rotation steps, each row followed by its count of steps:
The counts run from 0 to 653.
[ -1  -7 -10 -12   0  -5  -6  12   7   8 -11 -11  -8  -5  34  15  12   3
 -18  16   3   5   6   6   6  -4   7  30  -3  19   6 -14   1  -3   8 -16
 -15   8  -6 -11 -34  15 -15   5  -3  18  18  -5  12   5  -1   5   2 -33
   1 -25]	193
[-19 -18 -21  -4  -8 -18   2  -6  -5  17   1   0  -4  -1  32  -9   3 -15
 -31  -7   7   4   2 -23   4   7  14  16   4  13  22  -7  17  11  11 -10
 -28   2   4  -2 -26  25   3  -8  12   2  14   6   0   7  -7   9 -17  -5
  -7   1]	482
[ -9 -11   4  -7 -18 -16 -15 -11 -18  26 -13   3   2 -13   7  23  -4 -15
 -28   4  10   2   6 -11  -4 -10  21   5 -16  14  15 -22  15  10  11  -6
 -31  -5  -6 -10 -21  21  18  -3  -5  18  11   4  -9   6 -12  -2  -6  -5
   3   1]	15
[-15 -15   7 -23  -3 -11 -20 -19 -19  28 -12  -7   0  -2   1  15 -10  -1
 -33  -9   9  -7  -8  -1 -11  -6  20   8 -16  13   6 -27   5 -10  -7  -8
 -15  -7  -2 -15 -11   8  26  -5 -13  13  10   5   1   8  11  -6  12 -16
  11  -9]	271
[-12   4 -15 -12   3 -23   6  -7 -17  21 -11  -7  -7 -10  32  -4  14  -6
 -12   9   6   2   7   1  -3  10   9  29   5  19   7 -16   7  13   0  -7
 -20 -10  -2   8 -28  22  -4  10  -3   7  24   9  10  10   1  11 -20 -22
  -2   8]	353
[ -9 -15  -4 -17 -15 -22  -9 -26 -14  18 -13  -4  -2  -1  16   2 -12 -11
 -17 -10  17  -5  11 -12 -10  -1  32  -9 -11  18  15 -23  22 -12  -1   0
 -17 -16   8 -12  -5  16  12  -7 -14  13   2  13 -10  -5   3  -4  16  -9
  -4   9]	140
[-19 -17 -19  -7 -14 -21   7  -4  -7  21  -3  -3  -3   0  24  -5   9 -10
 -24   2  11  -2   5 -14  -6  14   7  16   0  14  24 -13  24  17   7  -5
 -23  -9   4   3 -19  25  10   4   4   6  22  15  -1   7   5   5 -25  -8
   0   5]	490
[  6 -21 -14 -24  -2 -15 -10  -8   3  12  -8 -13 -10  -8  37   2   8  -7
 -11   5  16  17  11   7   7  -2  25  22   1  13  -6 -19   1 -16   2  -4
 -25   4   0  -8 -20   5 -20 -15  -4  15  -1 -10   7   4   8   3  20 -19
  -8 -11]	448
[-23 -23 -14  -7 -16  -9   2  -3   4   8  -2 -10  -1  18  24  -7  -5   3
 -30   1   8 -12   4 -14  -8  10   6   3  -6  20  31 -11  29   2   2 -11
  -7  -7  13  -7  -7  22  11  10  -5  10  23  23  -2  -2  13  -2  -3 -17
   2  -9]	640
[  1   3 -12  -5  -1  -9  -7   5  -4   6 -11  -7 -16  10  28  18   3   7
 -16   2   1  -8   8   4   2  -1  19   9 -24  24  17 -23  11 -15  14 -17
  -5 -10  -1 -27 -25  18   2   0 -11  18  16  -3   7   1  -8  -1   9 -29
  -3 -21]	46
[  1 -17  -3 -20  -1  -4 -23 -13  -6  12  -7 -14  -6  -3  27  11  -1  -1
 -23  12   9  17   7  14   8 -11  23  20  -6  13  -6 -23  -7 -13   4 -12
 -25   5  -3 -10 -14   2 -10 -11 -10  19   4 -10   8  11   6   0  25 -21
  -1 -19]	438
[  4 -27 -12 -10 -19  -6 -11  -5  10  -3  -4 -15  -7   9  37   6  -3  -2
 -16  14  15  10  20   1   7  -3  21   3 -10  18  14 -17  20 -11  12  -9
 -19   2   8 -12  -5  11 -15  -6 -10  22   5   3  -2  -4   5  -4  27 -17
 -10 -15]	307
[-26 -18 -17  -5  -9  -9  -2  -7   1   9   1  -3  -3  17  26  -9  -8   1
 -36 -10   3 -14  -1 -21  -4   5  15   3  -5  20  31  -9  23  -6   6 -15
  -8  -4  12 -13 -14  24  12   1   1   6  20  17  -1  -2   4   1  -2 -17
   0 -12]	635
[-22 -17 -14 -11  -9 -19   5   1  -4  25  -6   0   0  -4  19   0   7  -9
 -29  -4   9  -7  -3 -19  -7   9   4  19   1  14  23  -9  20  13   3  -7
 -20  -3   1  -2 -28  25  14   3   7   4  21  13   1   6   4   5 -26 -12
   5  -1]	494
[-18 -19  -5 -11  12  -1 -10  -9 -13  11  -2 -27  -6   2  33 -13  -5  -1
 -32   2   0  17  -8  -2  10   8  -9  29   9  14  14 -10   2  21  -5 -19
 -23  11  -1   5 -12  11   0   1  -3   5  14   6  16  16   8   8   6 -14
  -3  -6]	90
[ -8  -5 -24 -16   4 -23  -7 -16 -17  24   0   3 -12  -1  27  -4  10  -8
 -23 -10   8   4   1  -2   1   5  32  22  -5  11   1 -22   1 -14  11  -7
 -24 -11   1 -11 -26  14   4 -18   4   3  10  -9   7  15  -1   8  -8 -12
  -5  -3]	604
[ -4 -13  12 -17   5  -4 -11  -2   0   6 -25 -25  -6  -4  25  10 -17   1
 -16  -8   4  -3  -2 -10   0  -4   2   3  -8  26  17 -14  13  -5 -14 -14
  -3   5  -1 -19 -16  13  -2   5 -21  17   1  11   5 -10   2  -3  36 -31
  -1 -12]	541
[-14 -14   6 -22  -4 -11 -21 -21 -20  27 -12  -7  -1   0   2  14 -10   0
 -31  -7   9  -7  -6   2 -12  -6  22   7 -17  14   6 -28   5 -11  -5  -8
 -15  -9  -1 -15 -10   9  24  -4 -15  14  11   6   1   8  10  -6  13 -17
  10  -9]	272
[-21 -10   0 -21  12 -11 -13 -26 -27  24  -7 -17   0  -8  23 -11  -6  -6
 -30  -1   4  11  -7   1  -1   3   9  27  10  13   1 -18  -6  12 -13 -12
 -26   0  -1  10 -12  10   7   0  -6   5  14   8  10  17  10   9   2 -16
   2   6]	106
[-14 -15   4 -16   4 -15  -1  -6  -9  18 -21 -18  -9   1  15   1 -15  -4
 -21 -26   5 -12 -11 -22  -8   9   0  -1 -11  22  29 -15  24   4 -12  -9
  -3  -5   1 -19 -15  20  20   0 -13   6   4  16   2  -6   2  -3  15 -18
  -1   1]	389
[ -7  -9 -30 -18  -4 -29   4 -13 -10  21  -2   0 -14   5  29  -9  14  -5
 -13 -10  14  -2   8  -2  -6  14  29  16  -7  14   7 -23  14 -15   8  -1
 -16 -19   7  -9 -19  16   3 -12   0   4  13   0   5   8   8   4  -9 -13
  -7   2]	611
[ -2  -6 -14  -3   6  -3  -4   8   3  -3  -6 -19 -18  16  40   2  -1   8
 -19  -3  -2   0   3  -2  11   5   5  12 -14  24  23 -14  13  -6  11 -22
  -4   1   2 -23 -21  17  -7  -1  -8  13  13  -1  12   0  -6   2  18 -27
 -10 -22]	60
[-17  -5  -2 -24   3 -21 -12 -36 -28  26 -12  -7   0  -8  18  -8 -10  -9
 -20  -9  11   0   2  -4 -10  -1  30   9   2  16   0 -24   3  -7 -12  -3
 -20 -15   3   0  -9  13  11  -5 -13   7   8  11   0   6   7   5   9 -15
  -1  14]	123
[-18  -7   0 -25   8 -19 -13 -32 -26  29 -12  -6   1 -12  17  -8 -10 -10
 -25 -13   9   1  -5  -7  -8  -3  27  14   6  15  -2 -20  -3  -6 -14  -5
 -21  -7   1   0 -16  12  10  -6  -8   4   6   8   3   8   7   7   8 -16
   2  10]	120
[ -3 -13 -22 -23   2 -26  -4 -10 -11  29  -4  -1 -13  -8  25   1  17 -11
 -16  -9  14   9   1   0  -1   8  26  27  -4   9  -2 -23   2 -10   7  -2
 -26  -8  -3  -9 -28  11   1 -18   4   5   7 -11   8  14   5   5  -7 -10
  -4  -2]	600
[  1   1  -6  -8 -13 -16  -9   0 -12  18 -14   1  -8   0  14  27   7   0
 -16  10   8  -8  12   6  -7  -4  22   8 -27  18  13 -29  14  -7  15  -9
 -15 -16  -4 -20 -23  18  11   3 -12  21  19  -1  -1   5  -6  -4  -3 -21
   3 -12]	33
[ -8 -14 -15 -11  -5 -16   3   4  -1  17  -8  -9  -4 -13  34   1  17 -10
 -17  16   9  13   8  -2   4   6   3  33   9  13   9 -10   8  18   6  -8
 -29   4  -3   8 -30  19 -11   4   5  10  18   3   8  10   3   9 -18 -17
  -2  -3]	341
[  1 -26  -5  -8 -26  -6  -9  11  10   9  -9  -9  -3   3  19  26   8  -1
 -22  22  14   3  14   3  -2  -2   7  11 -19  15  19 -19  23   3  15  -8
 -21   2   0 -12 -16  15   1   4  -7  26  16   4  -3   2   6  -8   3 -17
   4 -21]	173
[ -5  -6 -15 -14  15 -19   9  -3  -6  10 -16 -23 -15  -6  45 -16   4  -6
  -6 -10   5   9   1 -10   6  16  -2  23  10  22  15 -10  12  10  -8 -10
 -13  -1   1  -1 -24  18 -13   0  -5   3   7   8  14   1   1  11   7 -23
 -13   7]	220
[-23  -3   0 -15   0 -13  -2  -1  -8  24 -16  -3   2  -5  10  10   0   2
 -30  -4   2 -19  -8 -12 -14   0   7  16  -5  20  17 -14  10   1  -8 -11
  -6  -5  -2 -10 -29  23  18  13  -6   8  25  17   5   1   5   2 -13 -30
  14 -10]	511
[-13  -4   4 -21   0 -14   0  -1  -4  18 -25 -14  -2  -3  14  11  -3   6
 -15  -2   7 -19  -2  -4 -16   3   5  11  -9  25  15 -18  15  -6 -15  -8
   2 -10   1 -12 -20  19  10  17 -19  14  20  20   5  -6  13  -2   5 -36
  10  -8]	522
